One vector is turned by the same rotation once a tick. Each row is the vector after some number of ticks, and that number follows the row.
The counts run from 0 to 385.
[115  92 135 103 136 127 113 143 172  82 116  94 133 118 124 148  66 120
 129 220 159 146 141 143 106 121 135 148 129 144 156 173  98 108 137 158
  96 146 108 171  98 166 131 100 127 147 158 109 118 129 129] => 24
[ 84  97 103 123 156 119 158 133 155 133 122 131  82 135 142 144  88 114
 127 135 126 107 157 104 111 135 146 143  82 136 110 173 116 162 119 119
 127 117 142 167 127 102 106 101 183 163 149 163  97  82 179] => 181
[119 134 113 121 125 104 141 116 108 182 125 137 120 159 177 140 124  86
 131 121 150 145 165 121 109 134 128 162 100 141 155 170 142 105  82 113
 108 151 133 127 161 100 173 163 158 146 144 136 174  76 177] => 134
[153 107 141 109 126 140 115 145 173  95 121 122 149 108 109 143  72 136
 143 198 166 140 125 158 107 121 121 144 136 138 177 164 113 140 153 150
 119 138 102 176  76 154 135  92 124 177 142 131 118 119 112] => 25
[119  96  89 131 173 111 174 167 167  97 117 133  86 125 139 125 149 121
 140 148 151 149 119 116 112 143 148  90 100 125 103 137 125 130 143 166
 153 120 112 160  98 118 104  80 104 149 165 143  53 113 158] => 377
[134 109  94 129 121 111 150 137 123 168 127 147 103 154 159 132 110 127
 140 114 153 150 156 120  94 152 145 154 109 117 169 200 131  85 100 107
 108 160 155 142 152 100 162 135 130 177 161 120 156  66 167] => 144
[118 141 103 121 122 146 136 148 137 139 142  85 123 169 158 128 104  84
 138 158 155 154 153 101 147 178 161 141 118 126 110 196 139 118 118 130
 110 129 121 146 193 147 142  91 133 113 158  79 128 104 116] => 151
[124 180  99 152  87 144 123 165 122 145 141 111 153 154 120 158 150  98
 158  96 185 162 144 143 137 159 138 126  92 115 102 167 150 144 107 138
 146 135  92 140 165 113 177 141 124 127 119  97 165 101 111] => 131
[152 133 125 149 118  96 129  73 112 132  71 178 102 103 187 121 159 153
 146 103 136 117 118 155 103 113 126 177  77 134 129 113  95 131 139 107
 173 127 129 123  95 121 156 110 169 112  83 127  97 116 168] => 266
[158 117 138 107 117  96 150  86 123 110  95 159 140 122 168 136 141 158
 128 124 148 160  97 185  84 134 110 177 100 123 160 126 154 114 138 127
 114 177 111 131  61 113 158 151 140 133 124 164 141 121 170] => 80
[158 105 128 120 108 138 138 113 164  78  98 138 107 113 107 138  98 155
 157 170 150 124 102 167 121 155 114 164 116 124 102 146  90 118 193 127
 136 137 110 173  82 149 114  70 160 104 104 103 109 133 117] => 237
[110 129  89 152 138 149 119 183 164 102 126 105 114 131 119 145 115 107
 166 174 166 125 142 117 141 125 156  93 118 144  94 149 102 135 161 161
 144 100 102 160 133 155 110  52 108 147 140 112  70 124  99] => 194
[156 125 120 113 127 135 159 129 118 158 142 120 137 141 141 109 106 123
 126 111 155 131 130 136  99 157 125 174 129  98 187 205 162 136 144 113
 108 175 127 134 157 110 138 107 136 201 158 144 164  83 123] => 328
[ 88 113  84 115 124 133 169 161 138 121 141 113 116 143 119 150 112 111
 123 120 140 126 153 108 106 171 141 135  88  99  81 192 141 160 126 123
 116 139 124 174 140 104 107 114 191 146 163 160 131  86 152] => 355
[106 132 125 109 136 131 157 142 136 133 140  80 131 156 159 141 106  70
 126 166 168 177 152 123 117 163 136 148 113 125 137 193 162 110  82 151
  98 156 102 135 164 138 155 137 122 144 184 109 134 106 135] => 336
[112 106 115 108 149 128 139 129 161 122 135 140 109 143 125 108  64 123
 154 141 132 105 134 119 107 121 131 140 128 140 142 174 121 169 186 112
 114 134 138 165 133 116 100  73 173 186 128 170 133  81 117] => 190
[150 115 100 114 133 142 165 163 147 132 150 111 113 157 103 118  95 140
 131 125 169 151 131 137 115 185 139 137 124 104 151 222 151 128 134 133
 111 155 120 171 155 104 146 113 130 173 174 112 151  91 129] => 153
[123 113 119 139 167  99 142 148 149 108 102 163 128  99 168 106 117 142
 139 162 143 137 129 155  89  98 136 105 112 142 180 126 127 159 150 151
 135 118 109 134  63 119 111  94 103 196 135 158  73 114 152] => 27
[140  98 144 123 146 131 113 141 170  92 106 114 145  90 108 186  95 127
 136 186 175 145 135 167 105 113 115 141 109 149 141 131 100 119 135 157
 134 136  94 167  60 154 142 106 132 147 140 138 100 130 123] => 35
[ 85 146 100 115 136 114 170 170 125 135 136  88 133 172 167 124 140  88
 116 147 158 171 134 117 121 185 162 135 107 107 130 186 169 128  91 161
 108 154  95 120 161 116 139 129 114 137 177 108 130 115 161] => 335
[160 146 111 163 116 108 158 147 108 143  91 141 127 105 157 155 171 127
 116  90 187 155 118 159 122 173 134 166  60 107 124 161 120 116  69 132
 167 147 107 129 118  91 163 135 103 122 134  96 112 122 176] => 303
[ 77 123  91 120 131 131 120 118 143 135 139 106 112 157 158 126  87  70
 158 169 129 113 168  87 132 120 141 140 129 155 107 160 128 129 159 129
 106 125 122 141 181 168 116  78 164 157 144 166 130  75 126] => 363
[147 152  91 161 127 138 152 151 120 168 141 143 112 148 154  95 152 113
 165  84 157 120 133 110 138 153 155 124 111 114 126 177 155 159 160 115
 162 109 127 109 182  94 122  70 118 177 123 122 109  96 119] => 148
[116 109 119 150 173 128 118 134 154 122 109 150 120 110 179 117 107  94
 160 169 141 114 160 117 116  95 142 135 110 158 166 141  94 129 154 143
 150  90 130 126 112 148 107  56 117 184 112 132  67 112 142] => 18
[160 107 118 132 161 134 168 181 143 138 141 118 129 131  92 145 125 137
 134 115 177 152 141 144 113 166 123 116  81 125 143 193 153 149 108 137
 151 156 109 163 116  85 139 115 108 192 166 140 119  95 134] => 164
[104  91 130  75 191  98 153 101 160 123 124 139 102 152 177 132 104  97
 143 178 122 154 128 117  89 103 127 132  97 176 143 137 147 135 141 146
 105 146 127 144 106 140 124 120 155 163 139 188 109  96 161] => 383
[103 136  93 112 136 124 120 170 149  90 152 101 148 163 115 142 119  96
 174 176 178 165 138 140 117 122 130  84 135 154 117 149 165 153 168 167
 115 143  83 152 104 145 130 111 105 170 152 148 125 109  85] => 380
[118 128 103 140 112  87 114 146 135  87  87 154 121 121 179 108 152 138
 156 173 153 158 117 158 103 103 140 108 124 131 145 103 108  90 156 156
 121 123 107 121  71 148 142 113  83 120 123  85  92 133 138] => 240
[ 79 167  97 151 105  83  98 148 131 102  89 161 153 124 169 122 130 141
 159 147 153 131 128 160  85  85 125 105 138 116 148  90 119 151 175 141
 117 122  96 117  62 122 133 138 133 158 117 168 140 111 155] => 48
[ 56 148  99 129 115  88 108 128 133  96  94 150 104 149 185 128 109 108
 151 169 118 130 143 127 119  91 137 109 105 146  95 105  92 160 159 133
 120 108 109 124 105 140 118 107 172  99 125 138 108 117 170] => 224
[179 133 128 144 126 152 126 100 118 183 129 143 132 119 127 152 126  92
 163  97 158 117 157 120 130 140 107 180  88 159 135 190 132 122 127  97
 156 143 127 148 170 125 168  95 163 165 109 158 143  72 118] => 136
[174 117 114 154 134 149 120 114 131 179 130 132 120 118 146 133 127  89
 161 123 155 116 158 119 131 129 120 158 109 151 162 192 124 100 125 112
 151 126 138 139 176 143 142  77 115 188 110 129 131  71 117] => 146
[150  94 147 111 169 139 102 114 161 110 123 130 141 113 131 167  94 114
 155 181 150 138 137 154 105  89  95 136 108 187 153 137 126 140 164 140
 150 129 108 165  77 151 139 101 132 172 115 175 107 110 123] => 210
[112 175  84 172  85 114 114 157 104 151 122 111 157 134 167 139 145  85
 146 132 186 140 160 122 141 139 159 142 107 115 125 154 121  87  95 137
 135 130 107 112 163 150 177 130 104 144 144  89 157  85 138] => 315
[165 136 151 138 123 131 114  94 133 109  75 145 136 112 156 162 154 121
 154 149 149 144  99 175 135 114 116 169  72 155  94 109 112 119 131 135
 172 132 106 142  93 141 163  96 139  76  76 111  82 149 128] => 257
